46.7; 2.8; 56.5; 45.2; -40.2; -24.0; 48.3 = Z_499
68.9; 28.9; -9.0; 44.8; 1.1; -18.3; 61.4 = Z_423
91.0; -29.7; 56.5; -34.8; 1.7; -3.3; -50.9 = Z_593
-38.2; 1.0; -18.1; 67.0; 22.4; 27.8; 55.1 = Z_156
-55.8; 31.0; 1.2; -23.8; 51.1; -22.1; -33.8 = Z_71
-78.1; -29.0; 0.9; -42.1; 1.6; 24.8; -50.9 = Z_404
91.1; 23.0; 14.8; -22.5; -29.8; -24.0; 15.0 = Z_339
-42.7; 1.5; -64.0; -42.1; 52.2; 22.8; -41.6 = Z_207
-78.1; -29.7; 10.3; 3.5; -1.3; 30.9; -35.3 = Z_651
-42.7; 1.5; -64.0; -23.8; 51.1; 31.6; -33.8 = Z_242
loc: 30.9  Z_651, 5
loc: 91.1  Z_339, 0
loc: 1.6  Z_404, 4
loc: -38.2  Z_156, 0
loc: -55.8  Z_71, 0
loc: 1.1  Z_423, 4

-8.6; 4.2; -3.9; -2.4; -0.6 -> Z_954
30.2; -3.5; -0.3; -2.1; 75.0 -> Z_670
-74.0; 4.8; -3.8; 5.0; -36.2 -> Z_768
-18.6; -5.3; 4.0; 1.0; 20.8 -> Z_907
-18.6; -5.3; -5.2; 9.3; 2.3 -> Z_866
94.9; 6.6; -9.8; -9.7; -1.1 -> Z_789
-18.6; -7.3; 4.0; 1.0; 20.8 -> Z_161
-21.2; 3.4; 0.7; -1.1; -76.3 -> Z_766
12.1; 8.4; -1.9; -9.4; -56.1 -> Z_95
20.6; 3.8; -0.9; 8.3; -82.0 -> Z_714
-26.9; 1.3; -0.5; 6.3; 6.3 -> Z_783
loc: -0.5  Z_783, 2
loc: 8.4  Z_95, 1
loc: -3.9  Z_954, 2
loc: -2.4  Z_954, 3

-12.7; -64.9; 58.1; -16.2 : Z_109
73.5; 44.3; 65.0; -60.5 : Z_979
-67.1; -67.2; -76.5; -1.4 : Z_106
-16.1; 61.2; -37.0; -65.0 : Z_949
-48.9; -8.3; 50.5; -36.9 : Z_69
loc: 50.5  Z_69, 2
loc: -16.1  Z_949, 0
loc: 44.3  Z_979, 1
loc: -67.1  Z_106, 0
loc: -48.9  Z_69, 0
loc: -65.0  Z_949, 3
loc: -1.4  Z_106, 3

5.6; -7.9; 1.1; 6.4; -70.4; -2.2 -> Z_266
-2.3; -1.0; -4.1; 11.2; -3.4; -12.9 -> Z_742
0.4; -28.4; 75.3; 58.2; -4.0; -13.0 -> Z_108
12.3; 3.2; -67.5; -41.4; -70.3; 1.5 -> Z_79
11.4; -7.0; -3.5; -1.5; 1.4; -7.4 -> Z_181
12.4; -6.4; -4.5; -1.9; 1.2; -0.8 -> Z_760
loc: -12.9  Z_742, 5
loc: 1.4  Z_181, 4
loc: 12.3  Z_79, 0
loc: -4.1  Z_742, 2
loc: -70.3  Z_79, 4
loc: -3.5  Z_181, 2
loc: -0.8  Z_760, 5

-0.6; 12.0; -14.3; 4.2; 17.4 : Z_620
26.4; -0.8; -33.8; -40.1; 21.6 : Z_483
-37.0; 10.0; 0.6; -8.2; 23.3 : Z_396
-25.4; -28.4; 7.9; -28.1; 6.2 : Z_148
-19.0; 16.5; -7.1; -14.8; -9.8 : Z_669
11.4; 0.2; -4.5; 9.5; -9.4 : Z_477
-0.4; 17.3; -17.9; -31.4; 61.4 : Z_140
19.2; -0.6; 21.6; 0.4; -3.7 : Z_737
47.1; 70.3; 18.8; 48.3; 59.3 : Z_988
10.0; 8.7; -6.8; 0.0; 5.1 : Z_781
loc: 17.3  Z_140, 1
loc: -0.8  Z_483, 1

